One vector is turned by the same rotation once a tick. Each row is the vector after some number of ticks, and that number follows the row.
The counts run from 0 to 163.
[ -2  23  45   9  51  18  51  10  13 -12  -6  -9 -93 -21 -42 -48   9  14
  32  27 -15  21 -28  20  46  59 -12 -17 -30 -25  -9 -21  -6 -25  39  30
 -11 -28 -51  -4 -35  22 -20 -57   3 -18  28 -12   7   9  11  21  32  47
 -31  -2 -12 -39  35  39  68   7  57  48  21   6  27 -31  19  -4  -9  13
  54  24  -7 -38  -3 -25 -16  45  -4 -49   9  11 -68  18  25  22  16  37]
69
[ 18  -3  37  -4  25  61  69  16  20 -24  11  -8 -85  -5 -36 -43  17  30
  36  14 -24  12 -29   7  48  65 -25 -10 -20  -7  -3   2   0 -17  43  34
  11 -37  -2  13 -22  34 -15 -41  -5 -20  15   3 -12   5 -16  15 -19  -6
 -14   2 -27 -52  45  13  25  -9  45  46  29  22  24 -10  -4 -16  -6 -16
  31  17 -50 -32   6 -45   7  49   0 -77 -10 -10 -62  26  23  37  52  41]
159
[ 17  26  36 -64  40  68  38  32  31 -25   2 -39 -60  -1 -16 -22  10  29
  50  24 -30  12 -29 -12  72  46  -8  10 -18  -3   7  11  15  20  49   1
  38 -32 -12  31 -17  27 -53 -59 -10 -49  -4 -11  -9  -3 -38   8 -48  21
 -50  54 -27 -39  42  15  12 -14  71  56  26  10  14 -26  13 -20  -2  -9
 -14  -5 -42 -44  19 -26 -18  -7  11 -63  14   5 -24  22  40   5  15 -10]
34
[ -8  11  82 -45  60  33  16  14  12 -16 -17  -9 -50 -38 -34 -17 -18  11
  45  18 -13  54 -37 -27  42  52   0  -8 -38 -32   8  -4  28 -21  25  27
  -5 -33 -34   7  -6  20 -43 -64 -16  -8 -25 -44  24   1   0 -14   1  63
 -79  15  37  20  41  51  15  -7  67  21  21  -2  -5 -13  17 -23 -18  41
  25 -10  28 -36  20 -19  15  18  -3 -53  16  36 -25  39  10  18  -8  -5]
103
[ 10  56  47 -47  69  66  18  -1  17 -18   9 -19 -63 -22 -26  15 -21  35
  40  41 -31  44 -37 -53  53  43 -22   9 -26 -24  23   2  36  -9  45  29
  15 -31 -18  10 -26  22 -24 -44 -20 -50  -5 -15  21   7 -25  17 -35  48
 -31  14  -9 -46  71  39   3 -14  35  29  28   4   0   8  15  -5 -26  13
   0  -9  -4 -58  25 -35  14  26  14 -57  -8  47 -11  19  18  36   7  16]
156
[ 15  -7  70  -2  27  29  66 -11  32  -5  -1  -3 -63 -34 -44 -16  -8  41
  42  10 -18  40 -45  -6  27  82 -10 -28 -21 -23   2   4  38 -21  32  32
 -18 -31   4  -4 -16  44 -33 -57 -10 -10  11 -25 -15  18   2  25 -20   8
 -68 -22  -1 -39  50  22  26 -17  53  32  19   9  34  11  -9 -12 -32  12
  42   3 -43 -30  12 -51   5  39  17 -70  12   9 -41  42  30  40  50  39]
127
[ 27   8  31 -56  32  80  63  10  33 -37  19  -2 -77 -22 -39 -11  15  29
  47  25 -39  -5 -25 -21  51  50  -6 -11 -12   7   9  27  22   9  49  24
  20 -34  -5  22 -10  18 -33 -24 -28 -31 -13  -9   4  -4 -31   2 -40   7
 -33  20  -2 -45  60  19  -8 -14  60  27  42  16  17  -2  -8 -22  -3 -10
  19 -13 -32 -49  22 -45 -12  39  -3 -77 -10  -3 -34   3  34  21  32  15]
21
[ 18  25  45 -20  67  53  42  15  17 -23   6 -22 -58   3 -58 -12 -12  18
  26  60  -4  60 -33 -40  30  42 -16  15 -42 -53  15 -20  -2 -12  30  47
  15 -13 -20  -4 -15  29  -9 -32  -6 -38   0  -9  24  18 -11  22 -23  41
 -20  45   0 -27  64  32  21  15  57  34  22  23  -9  11  43 -23   0   5
  35  22  15 -48   0 -55   8  35   9 -55   3  19 -23  42  34  44  15  18]
18
[ 21   1  49 -61  21  45  53 -27  18 -20  24  16 -68 -25 -40   3  17  46
  66  -4 -30  -8 -22 -16  50  57  14 -18   5  -3   1  37  33  -1  50  24
 -28 -21  11  11   4  28 -50 -42 -14 -11   2  -8 -10  -6 -19   3 -27  10
 -74  -2  22 -29  56  30  -4  -1  63  35  16   7  25   1 -12 -13  -7   6
  33 -11 -44 -54  28 -61  21  44 -14 -94  -1  10 -45  27  32  28  32  13]
119
[  0  35  36 -60  60  39  31 -16   0 -16  12 -23 -49   3 -25   6   3  43
  63  23 -36  34 -26 -18  91  43 -23   4  -1  15  15  26  16   4  32  12
 -20 -35  -4  30 -16  35 -37 -92 -29 -36  29 -17   1 -15  -7  12 -36  35
 -49  -1  -3 -21  54  45  16  -9  39  19  32  20  -8  -6   1 -14   0   9
  -3 -23 -20 -62  17 -53  36  45   9 -69  22  24 -18  15  20  21  13   3]
131
[-24  -7  56 -17   9  29  56  29  13  -9 -17   2 -75 -20  -9 -58   6  24
  48 -18 -10  15 -30  16  57  75  13 -17 -27 -13 -15  12  31 -16  44  15
 -17 -37 -11  14 -13  25 -45 -66  -3  -1  -4 -27 -25 -11 -12   6   8  36
 -69   6  -4 -23  23  21  55 -11  75  52   4 -11  30 -54   2 -18 -22  13
  43  -5 -29 -32  12  -8  -9  12  -1 -73  16   1 -74  30  13  -2  22  24]
81
[ 10   3  32 -44  27  93  53  37  17 -28  16  -7 -78  -8 -34 -40  33  31
  47  18 -26   1 -23 -19  53  63  -2 -10 -11   6  15  20   2  -7  55  28
  24 -46  19  41 -12  22 -28 -28 -16 -27  -3   2   1 -11 -37 -17 -32  -5
 -34  48 -26 -34  45  11   5 -15  80  37  32   8   3 -26 -16 -34   6 -13
  -1   2 -35 -26  34 -58   6  24   0 -82   5 -26 -47  12  24  26  23   5]
158
[ 16 -14  78  -5  50  54  44   9  23  -5  -8 -23 -53 -25 -66 -28 -20   3
  44  17 -11  65 -46   6  17  83 -10 -36 -35 -18  12 -29  25 -36  19  38
   2 -46   3  10   0  42 -34 -63   0 -10  -7 -31  22  17  18 -15 -12  16
 -75   0   0   2  49  41  18  -5  49  23  27  21  13   1 -13 -34 -16   6
  20  12  11  -8   7 -38   7  23   8 -53  26   3 -24  33  24  37  21  24]
128
[ -4   6  36 -85  36  63  35  18   2 -11   1 -24 -41   0 -22  -9  15  45
  62   7  -4  21 -23 -27  71  55   9  -4   3  11  10  18  15   7  36   7
  -3 -32  20  40  -6  18 -35 -63 -14 -21   0 -17  -8 -18 -23 -13 -42  11
 -70  53   5   6  27  18  -8 -16 100  36  12   9 -10 -13   6 -34  17  12
  -1 -22 -30 -35  22 -67  22  13  11 -79  20  -7 -32  37  35  28   8 -14]
125
[ 16  56  26 -46  76  70  18  17  14 -26  16 -36 -55 -10 -24 -11 -13  20
  43  46 -18  33 -29 -40  43  43 -22  30 -25 -25  24  -1  19   0  38  32
  18 -24  -8  23 -15  11 -35 -59 -20 -49  12 -21  18   4 -32  23 -42  46
 -17  59  -9 -29  59  25   8  -8  47  41  19   9 -11 -13  41 -17 -11  -8
  -8   1 -10 -59  20 -46   2   9  14 -57   6  24  -2  16  26  23 -11  -4]
26
[ -1  35  45 -44  74  60  15 -12 -14 -20  18   0 -52  -6 -44   4  13  36
  53  46 -16  36 -16 -37  57  46 -24  13   6 -13  14  13 -15 -23  42  54
 -18 -28   3  18  -8  24  -3 -32 -15 -38  27  -1  19  -3   5  -7 -24  41
 -16  22   4 -16  66  56   5  14  43  11  29   9 -35   4  17 -28   8  10
  16  -5  -3 -49  17 -73  60  71  -8 -76   2   6 -40  20  15  49  -1  19]
130
[ 13  40  23 -65  76  69  23  19  23 -33  24 -20 -80 -34 -34 -10  20   0
  42  45 -44  -3 -19  -3  58  20  -2   4 -25  -1  21  19  -3  -3  52  23
  27 -46 -35  31  -4   2 -32 -32 -13 -41  -2 -15  31  -2 -35 -16 -30  39
 -12  42  -8 -33  50  40  10  10  73  25  40   7 -12 -32   2 -18   4 -12
  -6   3  19 -53  17 -33  -9  36 -14 -52   1  -7 -45 -18  24   9 -10  -1]
46
[-18  38  51 -28  94  40  -9  10  -7  -1  13 -13 -77 -10 -35 -25  -2   5
  50  26 -27  36 -12   1  46  45  -3  14 -11 -30  12 -28   0 -32  31  48
 -12 -39 -21  14 -10  -1 -21 -69  -4 -34  41 -42  22   1  -4   4   9  73
 -39  21  13  -4  54  59  51   9  61  27  11  -4 -15 -48  20 -15  -4  13
   7   4  23 -36  -4 -13   8  37 -15 -64  34  -6 -28  -1   6  12 -38   6]
84
[ -1  -4  52 -24  28  34  57  -3  -6   3   5  -8 -72  -4 -37 -29   7  43
  69 -12 -13  21 -24  11  48  83   5 -11   9  -5   4  -5  -7 -17  30  33
 -19 -45  17  27  -8  19 -40 -84   4 -17  42 -22 -28 -10  -7  16 -21  15
 -69   6  -7 -10  50  19  30 -15  66  35  -4  11  29 -39 -14 -28   6   0
  17  -3 -53 -15   1 -41  24  35  13 -94  20 -25 -41  27  24  26  17  15]
113
[ -8  -8  31  -9  24  27  69  23   4 -20  13  -5 -97 -26 -38 -50  36  11
  50  16 -10 -11 -18  25  49  60  10 -14 -16 -12 -16 -13 -18 -21  44  40
   3 -44 -25  12 -18   8 -20 -43  11  -8  13  -9   0 -10  -9  -6  18  23
 -29  19  -8 -22  29  12  45   2  85  47  10  -2  31 -44   5 -17  12   4
  55  24 -14 -26   3 -37  -6  31 -27 -67   4 -22 -84  17  27  12  22  30]
68
[-17  40  40 -63  74  30  14  33   7 -26   6 -10 -62 -34 -17  -8  10   3
  63  28 -27  19 -20 -18  89  32   4   7 -20   7  10   8   8  -5  45  11
  -1 -44 -52  24 -16   9 -37 -70 -21 -22  -4 -29  29 -10  -2 -30  11  75
 -33  26  14  -7  38  56  24  11  72  31  33  -3  -8 -30  10  -6 -18  20
  20 -11  42 -56  16 -13  10  36 -29 -40  15  27 -50  11   9  -4 -22 -10]
78
[  1  21  50 -27  78  25  24 -14   1  -8   9 -20 -54 -21 -56   0 -14  20
  54  39 -11  61 -28 -21  29  49  -6  -1 -29 -30  12 -10  -4 -23  27  34
 -20 -20  -9   0   2  18 -18 -55 -10 -30  24 -26  37  10  14  19  -2  55
 -48  29  32  -2  50  62  27  14  53  21   9  11  -2  16  37 -15   4  27
  32   5  23 -47   0 -56  27  36  -9 -53  17  20 -16  35  29  45  -7   8]
116
[ 16  23  27 -44  49  96  39  -3   9 -39  30   1 -70 -16 -44  -9  16  29
  56  33 -30   3 -19 -28  49  51 -13  11   4  -3  16  17  -3 -13  41  44
  11 -39  18  27   6  10 -31 -20 -10 -41   6  -6  13   0 -31   0 -56   6
 -25  45 -12 -42  65  31  -7  -4  69  23  17  23  -6  -7  -8 -28   9 -13
  -7   9 -31 -41  12 -60   8  43 -12 -88   3 -16 -28  -3  28  34  13   7]
14
[ 18 -16  64 -19  31  41  61 -14  26   3  14 -19 -64 -15 -54 -20   6  33
  51   1 -27  24 -31  11  17  83   4 -17 -17 -15   9 -11  24 -11  36  20
 -15 -38   9   5   7  32 -56 -68   0 -18  31 -25  -6  16  -4  22 -20   2
 -92  -8   8 -14  47  12  20  -6  60  36   5   6  45  -6 -12 -19   7   8
  18  10 -42 -26  -2 -39  -4  22   0 -75  28 -13 -25  32  45  30  20  21]
120
[-14  38  33 -40  38  35  27   7  12 -15  16   6 -84 -13  12 -16   8  33
  45 -12 -35  -8 -16  -8  72  49   0   9   1 -15   6  20  30 -10  47  14
 -16 -27 -23  13 -28  17 -41 -54 -19 -20  21 -29 -32 -28 -39  22 -14  53
 -49  21   2 -51  40  24  37 -12  67  55   4  -9  18 -51  15  -1 -19   1
  17 -25 -37 -52  18 -10  -8  27   6 -77   1  14 -52  13  15 -10   4   8]
73
[ 17 -21  42 -39  17  52  59   9  10  -9   7 -22 -56 -12 -48 -20  22  42
  54  24   2  13 -30 -25  34  62   9  -7 -17  -3 -14   1   0   4  44  24
   4 -16  18   8  -4  28 -30 -49  -1 -20 -11   4  -8  10 -12   8 -29   5
 -73  40   8   0  37   2   4   0  90  40  -1   8  25  10   9 -33  21   4
  40  14 -32 -26  15 -68   5  22   9 -79   8  -7 -55  55  51  43  41  15]
133
[  0  45  18 -51  88  76   9  32   6 -39  21 -11 -77  -4 -37 -19  20  14
  50  55 -12  11 -17 -26  56  32 -21  16 -21  -8  15  12 -26 -12  52  35
  22 -29 -22  22 -24   3 -14 -27 -15 -53   4 -10  29 -13 -32  -8 -16  38
  11  58 -20 -40  49  48  17   2  68  31  29  15 -30 -31  14 -28  16  -3
  12  13  19 -38  14 -47  12  43 -14 -53   0 -20 -44  -6  16  21  -6  -4]
39
[  8  53  42 -42  71  44  14  12  24 -26  21  -3 -96 -37 -38 -11  -8   1
  31  41 -37  20 -15 -26  25  36   0  17 -34 -45  20   0  32 -27  41  57
  13 -24 -37  -5 -20  -1 -24 -24 -11 -29   3 -21  17   8 -38  14 -13  65
 -24  29   7 -46  55  42  24  -1  47  36  15   2   5 -13  34   1 -32   6
  17  -9   9 -60  15  -8 -17  29  -7 -48  -4  31 -23  -1  27  21  -7  -1]
58
[-13  24  32 -65  38  79  36  44  11 -24  -1 -30 -53   4  -5 -19   1  34
  50  22 -13   9 -19 -30  77  59 -16   9  -8  -8  21  11  18   8  44  16
  30 -44   4  47 -26  27 -39 -57 -20 -37  -8  -7  -1 -13 -47 -12 -38  19
 -30  58 -27 -30  49  23   6 -21  72  52  32   5 -11 -32  -1 -20  -9  -6
 -11 -19 -36 -33  35 -39  17   9  22 -67   4   4 -26  17  18  16   9  -1]
27
